Rotation paths and how fast each direction turns (degrees a step):
Each turn is a multiple of 5 degrees from 10 to 175, or 0.
Each row of a path follows its step; steps can be skipped.
Path 1:
step 9: -107	137	97	36	79	11	-29	-290	-19	0	-137	-198	-69	117	104	32	-158	32	71	14	-168	154	-23	6	12	-118	-194	12	90	-230	-45	-137	9	113	2	81	-420	126	109	-389	-101	121	-20	105	190	-61	-6	45	79	95	-64	153	61	111	141	-115	128	-48	220	240	168	147	58	60	-255	-47	-193	-69	59	-75	23	13	160	-24	113	-49	185
step 10: 130	120	90	134	-153	-99	-214	40	-111	-145	-210	-182	-127	222	-88	133	73	169	212	-19	58	4	192	-32	-19	-42	209	-152	-130	-24	-232	165	-82	-48	-120	-156	-61	107	-28	42	200	-183	-19	15	-67	-138	223	-15	-50	175	6	73	93	-9	-156	70	26	26	51	201	-225	-157	-202	-33	100	-74	-136	-8	-155	-116	-13	-163	-330	-35	-151	-205	-132
step 13: -96	-12	-217	-217	8	285	111	1	-8	-146	29	-18	19	157	-166	224	-19	195	48	-161	-380	90	131	10	-27	-135	-13	-109	-121	83	-24	191	36	-13	11	26	85	59	199	-128	143	9	-54	129	221	-120	210	112	263	132	-189	2	-68	-69	-44	-193	-118	58	32	181	72	-212	-78	68	155	-37	-14	-99	-44	-60	37	-14	-257	-95	-59	-80	291
step 19: -104	-14	5	-37	-66	82	-39	-213	21	37	-128	334	-85	-157	-8	88	-141	57	-57	-227	81	-57	-107	-91	37	-66	194	-77	-32	206	-194	12	-23	69	27	8	-84	-286	-188	96	24	269	152	24	-191	-244	-29	178	194	-54	73	-28	58	109	10	-37	190	-41	-61	168	-37	-255	-82	31	-52	-64	-244	182	-187	-261	-120	81	-71	63	191	-145	171
step 20: 82	136	288	19	-161	-65	66	-18	-118	288	-205	-285	-68	20	-186	59	-243	68	-44	-76	-35	-107	-75	-55	-96	-124	40	-105	129	30	-103	124	373	-126	100	-60	-110	-14	78	-76	-69	-89	11	-89	57	66	21	52	-71	-134	-210	120	261	52	185	158	-279	59	112	38	46	83	-20	281	-182	-21	73	111	17	119	218	25	155	93	91	-39	10
step 23: -117	-167	148	102	-11	139	-111	-45	-79	253	-172	-23	-102	-77	-227	73	-138	168	79	-34	-2	-85	-132	-41	38	-215	93	37	8	110	-35	100	-7	-135	-177	-187	-97	62	108	-192	49	43	126	8	-127	-11	83	-16	225	365	229	-22	170	174	292	12	27	-165	-63	21	-26	74	74	137	47	-61	165	161	-218	196	-158	-138	102	0	-146	264	12
step 25: -255	129	172	87	-76	31	34	86	58	-55	160	-127	16	195	55	232	-8	100	12	-17	-93	88	-105	-276	39	-98	90	175	80	-311	-55	111	116	276	72	34	-70	-33	-35	45	-242	-82	4	-234	108	-123	38	-87	146	16	-153	133	-114	150	237	-100	79	190	-65	-80	-299	-180	-72	9	18	33	-60	-36	-327	-88	128	-40	-121	-53	-44	-147	102
step 28: 2	76	132	26	-182	359	247	160	-167	203	16	-270	-127	111	-45	-113	-389	17	72	-115	127	60	-51	157	-33	88	70	-11	26	-76	-223	83	207	79	-29	26	-139	-18	54	42	-49	-2	-117	-141	122	-157	-89	107	82	13	-176	33	213	-63	15	77	-9	230	-28	-23	-2	-248	-78	157	47	-234	10	-38	17	-44	-31	-23	230	-19	-78	-82	262
step 29: 87	151	-77	-248	25	-230	-207	-110	7	-64	139	-65	77	42	30	240	-79	145	186	-156	-247	-104	-18	-97	-24	-64	-159	-16	-221	222	-195	-149	208	263	-70	-148	-22	97	67	-112	-60	14	212	-72	-14	-217	201	14	-47	-62	-117	17	51	158	-13	55	5	21	-148	6	-150	127	-52	-240	-31	-210	96	3	-60	353	5	-91	-36	178	-64	-29	45
Speeds:
34	-51	7	32	-17	12	-17	-29	-32	40	35	10	24	38	-27	14	14	68	28	-15	3	18	42	-40	6	21	-31	19	39	0	13	3	2	12	19	23	0	-4	-24	7	37	46	-43	-44	-42	6	26	28	-16	-42	-30	-11	-59	36	-25	53	42	-35	19	42	6	61	-18	62	25	8	-29	-17	-16	44	-26	16	-18	7	-17	18	59 => 110
18	-1	-10	12	12	1	-37	0	-61	46	-39	-28	-48	-3	-36	-20	-24	-35	-3	-36	-34	-2	67	54	24	48	-17	-19	36	-50	56	-9	-6	-17	12	-43	-13	-18	-40	-14	7	-52	-28	4	36	-6	28	-4	21	-3	-20	34	-2	-10	-4	-41	-35	-31	-11	32	2	-87	-12	-2	-46	47	4	-18	3	29	25	22	-31	9	-30	26	36 => 100
-8	-15	-3	29	39	1	10	2	73	-60	-39	-9	0	-32	-8	-4	20	-11	47	-26	8	-23	91	18	13	6	-52	-4	-10	-4	67	8	10	33	14	24	-29	20	-13	-13	29	-10	36	2	18	-5	12	-22	29	-21	-11	8	37	13	-17	-1	-35	10	-23	29	5	89	-4	21	-57	-47	20	25	-1	-26	-82	7	-11	-6	-23	-17	-40 => 125
55	4	-18	27	27	-14	29	-24	6	-8	-17	4	-4	4	67	-45	-43	13	-41	9	-10	-36	-9	19	5	23	30	14	-7	12	1	-50	15	35	29	-50	-33	-3	27	-25	23	31	5	-46	-34	4	50	70	-25	-15	3	16	55	-44	-13	-2	22	17	-15	-45	2	19	-52	-18	-32	21	-28	-60	-42	-27	-1	10	31	44	-45	-55	20 => 35
-12	39	26	33	-1	6	-55	-41	46	-29	3	4	-23	-59	-39	-34	20	0	2	0	27	26	18	-53	49	13	3	22	-3	42	0	-48	-30	-2	114	0	27	-15	-28	-19	14	8	-15	-14	-62	23	1	-11	22	12	18	-41	30	-30	9	7	5	-8	-37	-22	33	-63	10	-11	26	4	-8	36	-21	47	-6	-42	0	32	17	31	-23 => 95
45	-41	2	14	-19	-1	-71	-6	18	-1	15	-43	22	-2	32	-52	59	49	17	-27	-15	-37	-2	30	-70	-1	4	2	52	24	-25	-9	19	6	-12	20	19	18	16	3	19	-54	25	11	32	52	23	7	55	19	-39	-3	24	28	24	-8	24	-26	19	-18	-12	4	-20	-56	-20	-8	-40	26	33	-20	11	-67	53	14	13	55	25 => 130
Path 2:
step 1: 28	89	278	34	165	32	-122	72	96	-18	30	-227	-214	-50	178	-22	-368	-50	-85	88	123	-46	-102	218	-385	-50	60	42	214	-78	117	-86	71	173	121	-34	-189	-105	-93	115	86	190	-26	133	50	1	-22	-111	-9	-180	-69	10	217	24	194	-88	-45	49	-26	61	-2	172	76	44	-44	-392	109	63	71	202	9	-11	-103	83	56	-78	-158
step 4: 77	-53	49	-8	-38	-324	-103	52	-94	81	106	58	-78	-1	28	83	-189	-21	-94	-31	187	-69	-254	-77	-36	-66	3	-124	181	142	320	-60	286	-93	46	117	-105	-60	-130	118	29	34	-117	-174	85	-33	-423	-70	31	-35	-106	71	12	-58	115	189	-198	-111	-43	-57	-6	-142	-170	-148	-56	58	11	13	131	270	-14	-4	246	47	226	25	-254
step 6: 36	228	188	172	-182	64	-23	181	-69	-106	-341	-30	-65	-218	157	-95	-252	-173	38	79	211	-17	38	-195	-208	-55	151	-228	85	-188	-111	-132	-110	-91	210	17	69	-27	-164	153	111	-85	-88	90	-41	-136	13	-19	-4	-258	58	-86	-11	-37	-42	299	-13	53	-19	-31	199	234	-151	125	125	-148	68	-82	84	144	64	-64	29	153	-22	54	-12
step 7: 195	80	131	-240	2	20	247	-77	30	-57	-104	84	-61	-199	73	-108	-316	-29	48	-68	144	132	-101	-37	-348	122	-2	-70	-69	-111	171	102	93	-138	-44	4	23	88	-187	35	96	-68	63	188	268	41	-119	-99	-20	-88	-112	56	363	26	177	266	-167	-128	79	21	44	29	-57	-145	-56	-373	-19	-34	-72	138	17	89	-22	48	-41	-31	141
step 8: 193	-48	88	2	161	59	170	-57	-56	-162	14	-268	-134	-239	28	-181	-321	101	-53	30	107	87	-204	-37	-238	-121	-236	24	180	-35	8	-153	183	228	-101	-114	-44	-69	86	129	7	19	-131	71	188	-216	-68	13	-164	-93	-29	-165	132	-171	134	-161	-155	-13	197	74	-88	-58	35	-136	21	-7	1	281	-53	224	75	-11	63	-153	111	90	-109
step 9: -92	186	61	190	110	-60	-90	200	-5	37	-101	-280	-159	61	16	-127	-230	19	-95	116	79	-238	-136	260	-95	-187	-72	-29	171	111	227	-38	282	227	23	52	-11	97	-254	33	75	20	27	-106	-46	-181	-9	25	17	-168	57	30	-92	198	80	-64	-146	-192	84	184	-135	44	-209	53	68	-264	86	-48	49	214	112	-21	55	-28	-103	147	-193
step 11: 91	-270	-25	79	-127	-311	150	-30	-199	-48	-68	-19	-57	-82	-50	-74	-145	-93	109	5	317	41	-147	-172	-238	-91	-3	-38	56	164	60	165	-59	105	-23	-18	-120	-131	-96	56	272	-220	-248	35	-89	-165	-233	-3	-108	79	-114	-14	-65	-97	-6	303	-86	-132	104	46	256	20	-83	-67	156	68	-50	-149	93	185	82	-103	-25	189	141	-76	-69
step 24: -49	126	12	49	-176	-237	15	69	-71	-54	-88	-318	100	-113	24	-146	-7	-169	-83	17	156	-65	-141	-145	-150	-209	167	-28	105	114	216	75	-40	39	177	42	-92	-24	-47	230	52	-149	-62	261	-49	-75	-127	-101	-84	80	-130	-100	21	-63	268	281	-150	-122	-115	-74	268	-167	66	-216	102	-71	-9	35	-60	277	208	80	-21	142	106	125	-21
step 32: -89	49	89	107	-88	27	20	3	-94	56	-66	-78	119	-209	182	-250	-276	-162	-78	78	129	-24	-23	-140	-210	-127	69	-168	-194	53	-25	-19	70	-155	99	85	-11	-19	-277	159	-83	-346	-145	278	120	-64	-92	93	-34	58	-50	-184	152	32	104	72	-31	-45	94	148	91	167	11	-223	-13	-227	19	-156	-125	247	115	163	152	84	-17	105	-194
Speeds:
-8	-20	-11	-33	27	-6	-17	45	-20	-56	-7	27	0	-14	11	-18	26	18	68	10	-31	10	-11	-7	-10	-34	-15	-28	40	-13	32	-58	-58	-14	4	0	-41	-17	2	-35	-15	-44	19	44	-40	-37	-31	15	2	-37	-56	10	40	13	-63	-20	-10	-23	-30	4	-34	-28	22	39	80	-25	24	9	26	-35	-13	11	-13	-18	40	-19	-58 => 145
22	20	1	-66	-58	-27	16	40	11	-25	56	-5	-26	2	5	70	1	12	-22	-2	-11	-24	-21	9	71	21	23	-17	-26	-34	40	-31	10	18	-15	17	61	13	-3	-38	8	-9	-1	-4	91	31	32	-11	6	1	-7	-37	28	14	16	12	-13	-19	-19	37	-37	-41	-21	-12	9	-46	-24	-2	36	-13	-57	7	-3	48	-11	-61	-10 => 135
34	24	56	-25	10	-24	11	-12	-22	-31	-1	-55	-9	43	36	-6	40	54	57	-17	7	-47	24	48	11	-17	-25	-33	49	59	-17	30	18	9	-33	-13	-20	-9	0	-16	37	18	9	-34	-40	3	20	-16	30	7	-13	-3	-25	-64	24	-19	-46	-62	4	11	-14	-37	15	16	-36	9	-8	22	-8	-7	-16	34	38	-15	-88	3	-25 => 55
-5	12	-35	-3	-80	-5	-12	-39	7	59	17	13	-19	-29	5	-55	-21	41	45	5	-45	-45	-54	57	22	-22	-32	-2	-36	13	31	9	38	-24	-8	-20	-2	-22	-11	-51	-20	-11	-35	-49	24	-1	-26	12	21	13	11	8	-67	38	-31	-30	-15	-7	7	19	-23	49	-38	4	6	37	-30	15	-15	-6	-3	1	-2	-34	51	32	-58 => 60
-15	20	-10	-34	-7	-2	-32	13	9	18	72	25	-18	29	67	29	10	-32	26	-37	-5	32	-25	-19	-3	37	12	37	-15	0	-17	-16	1	-45	-2	27	-61	41	-19	-22	-68	24	-8	-13	-22	-18	-17	-26	-3	-4	34	7	5	24	-20	3	-2	-43	6	-40	18	-1	-24	19	-52	-73	37	19	-11	82	21	27	-25	23	-46	40	-43 => 130
-11	-3	-9	12	35	36	-24	-58	-46	38	43	-19	39	-31	35	35	23	-23	17	61	53	-2	14	17	5	13	6	57	21	16	-18	-20	10	-53	-7	-25	10	-57	-44	5	-6	10	62	-18	51	4	-17	1	63	-26	-7	-55	-2	31	0	9	-8	0	-49	7	26	15	53	-33	49	5	-31	22	51	-14	30	32	6	12	-23	0	-11 => 10
17	-14	8	-59	-9	-51	-25	-41	27	27	-15	-11	-29	-19	22	-32	57	48	-23	-24	30	25	-8	7	-21	43	39	51	6	22	37	-6	26	11	-23	-11	-41	-61	34	26	28	17	-25	-13	-29	-6	27	-54	-74	28	17	-48	37	-19	-10	8	-6	17	-49	24	-6	-12	-4	-7	-6	-2	8	9	18	-1	63	5	-40	-17	63	-50	-4 => 110
Path 3:
step 0: 129	198	-213	-440	69	-43	162	114	-166	-151	119	17	48	-210	288	-148	314	97	22	-81	95	31	-218	-39	130	-23	34	118	-136	-55	-148	18	167	-6	145	-205	82	88	160	-1	-62	80	243	-74	37	84	6	-70	76	-146	-85	15	-43	10	12	-53	-105	-104	-192	114	115	-99	130	116	15	-162	-17	-65	-91	-134	-3	-169	25	3	24	60	183
step 8: 200	43	-121	-185	84	-182	26	291	151	-198	51	-316	-25	-160	155	-18	-25	176	-67	-17	-113	151	-102	190	22	-50	-10	90	-293	48	207	104	-46	-22	303	18	68	-89	-79	177	-78	130	23	-118	90	127	18	-93	-61	-56	134	111	-149	48	179	108	147	-91	-79	154	-38	18	-88	-4	25	-91	26	12	244	-299	-29	-71	114	53	-9	-174	138
step 12: -111	51	-36	54	-132	-322	7	140	43	20	153	-154	213	-252	-65	-124	-86	87	-67	-72	-80	-52	-56	71	-91	4	79	138	7	62	130	-120	125	-90	48	-93	96	75	-7	-221	-55	111	61	-170	-174	12	-133	-161	294	-220	-54	-30	42	-66	-66	91	-64	2	77	-83	10	77	16	67	270	51	336	306	-76	-65	20	-297	64	276	-66	-18	-46
step 14: 188	163	124	-71	35	-299	85	184	67	-59	-34	51	-127	-12	21	-12	119	-132	-141	-110	17	196	-47	122	77	7	0	-190	-84	93	191	25	104	225	48	64	59	124	154	-119	-104	-215	8	10	21	42	129	58	-17	13	-247	22	-30	13	-47	-159	-316	-78	-152	-2	80	71	92	33	-11	57	191	288	-29	-116	106	-247	347	113	68	-138	213
step 15: -56	34	29	-68	19	-162	-49	-17	-108	101	-14	-72	-28	47	-125	24	93	108	-77	99	-173	-86	-270	136	-72	-84	60	137	-64	355	-185	-194	260	195	118	-160	-14	-52	353	-29	-187	-117	71	-256	20	67	-24	-109	28	-41	-93	169	172	15	-2	-132	17	-126	195	81	-10	7	94	-98	30	204	269	45	16	59	18	-283	-197	35	-29	-9	-80
step 18: 88	-135	110	73	189	139	-135	-107	-14	-34	55	36	74	77	30	-127	-58	144	-251	-128	-183	-243	-191	-73	136	-68	-77	138	-21	-165	32	4	89	134	258	67	-6	-168	67	-294	-256	-139	59	-122	97	49	165	-132	80	-200	-118	128	208	26	-149	-64	-257	-64	99	178	7	-75	88	37	-16	53	246	159	-111	-80	115	94	-163	131	58	50	132
step 19: 34	-32	-87	72	100	-176	22	166	105	-236	-85	-28	-216	-127	109	-185	-152	33	-124	-79	-66	-23	-172	94	154	-4	9	267	-116	96	-56	24	17	221	-91	-30	-154	-87	-52	188	47	9	-210	-225	33	25	261	32	87	-88	-11	274	138	-10	132	-119	-243	-22	-61	-4	53	-46	120	22	-23	197	-22	-143	240	-85	52	91	139	75	-22	-385	29
step 29: 215	106	64	-99	-73	190	77	25	35	28	-47	-44	-208	-78	22	-53	221	-105	-151	-128	-33	-32	-209	-124	-302	51	151	156	32	-104	41	-162	206	189	284	-54	93	-237	75	-108	-228	-102	-16	-105	18	119	-171	-157	346	3	-81	-19	24	-37	-194	155	-98	-134	-79	-24	-104	17	-177	-66	-40	-2	159	-112	-182	59	109	18	-14	33	-46	-31	211
step 31: 45	111	43	-271	105	17	72	152	-218	-94	-180	8	-26	106	87	173	-92	-10	34	-245	-146	50	-93	-42	42	-126	194	278	77	52	-42	-124	83	303	-4	-106	-53	102	114	-62	-179	112	269	-248	285	-179	-16	2	109	-78	-43	-135	130	-33	37	-109	-169	-193	-118	37	170	-115	-223	-22	-34	195	39	-11	92	-44	-44	-158	-48	55	-24	168	25
Speeds:
-55	68	-25	24	13	-23	-30	40	-21	30	-39	41	-12	3	0	17	-37	-19	-24	-37	-29	47	-20	11	43	-47	38	-8	35	-18	14	-23	-16	-93	-12	-7	-28	31	32	-15	-6	12	-27	15	15	27	21	62	-16	25	-40	45	11	20	-12	51	4	-23	29	-69	-2	15	-5	24	26	4	19	51	-3	38	-23	-18	3	-15	-24	-4	-15 => 135
12	26	-23	3	22	10	-2	-27	-15	-39	3	11	55	-14	36	-27	-67	11	-48	-30	18	-65	40	9	6	46	38	-12	12	-16	17	4	-6	13	-39	0	-15	1	17	-26	-3	32	-31	-22	27	-70	27	-23	40	-1	-2	40	-42	-46	32	-38	-6	5	-2	-35	40	-2	45	47	60	21	-43	-9	-41	-26	2	0	-5	18	-61	47	22 => 55
21	6	-40	52	22	-65	3	-26	41	4	-16	30	-30	-29	-38	-4	-25	5	26	50	7	32	29	-51	-49	52	-9	21	28	15	1	20	-23	30	-1	-23	8	9	40	-28	31	-38	-59	-14	-55	-18	-23	3	-3	-5	-13	-45	27	-9	30	34	-38	26	8	-32	-3	13	51	33	-4	-6	-31	15	-4	44	30	-62	39	43	21	-14	-50 => 140
-5	-38	-48	5	20	-13	-7	33	-14	-26	27	19	-50	13	8	7	-38	-2	-11	26	51	-22	35	-50	-28	2	-23	-26	-11	82	14	23	-6	-7	22	9	17	-42	41	-15	35	74	36	-29	0	12	9	15	-54	20	-11	-14	55	-18	13	8	7	-29	-10	-43	-26	38	-54	7	-7	42	60	-43	-18	-37	-25	4	-30	-9	-55	-8	24 => 160
40	-30	29	27	26	-31	-3	5	27	58	0	-49	-8	-63	46	11	-1	16	55	-6	-9	18	22	-23	51	10	-34	8	9	31	-6	-46	-70	-41	48	37	-6	-32	-38	15	-22	-3	-29	-7	44	-58	-9	3	-20	-7	13	-18	22	-37	-71	-16	58	-11	18	-26	45	27	29	44	21	-7	-11	-4	41	-11	7	28	-4	-20	-12	-13	5 => 25
-59	39	-31	-35	-28	-20	-17	1	55	26	-38	-37	-22	-21	-18	-17	1	-24	-18	13	-39	-58	33	-16	-73	-9	17	10	9	40	-22	18	-3	-12	11	-53	21	-31	-65	30	5	-27	-49	18	-26	63	-9	34	7	20	-25	3	-45	-37	-34	-56	13	-29	14	-17	24	12	-16	-19	1	33	1	-5	22	-7	15	26	-18	31	5	73	18 => 80
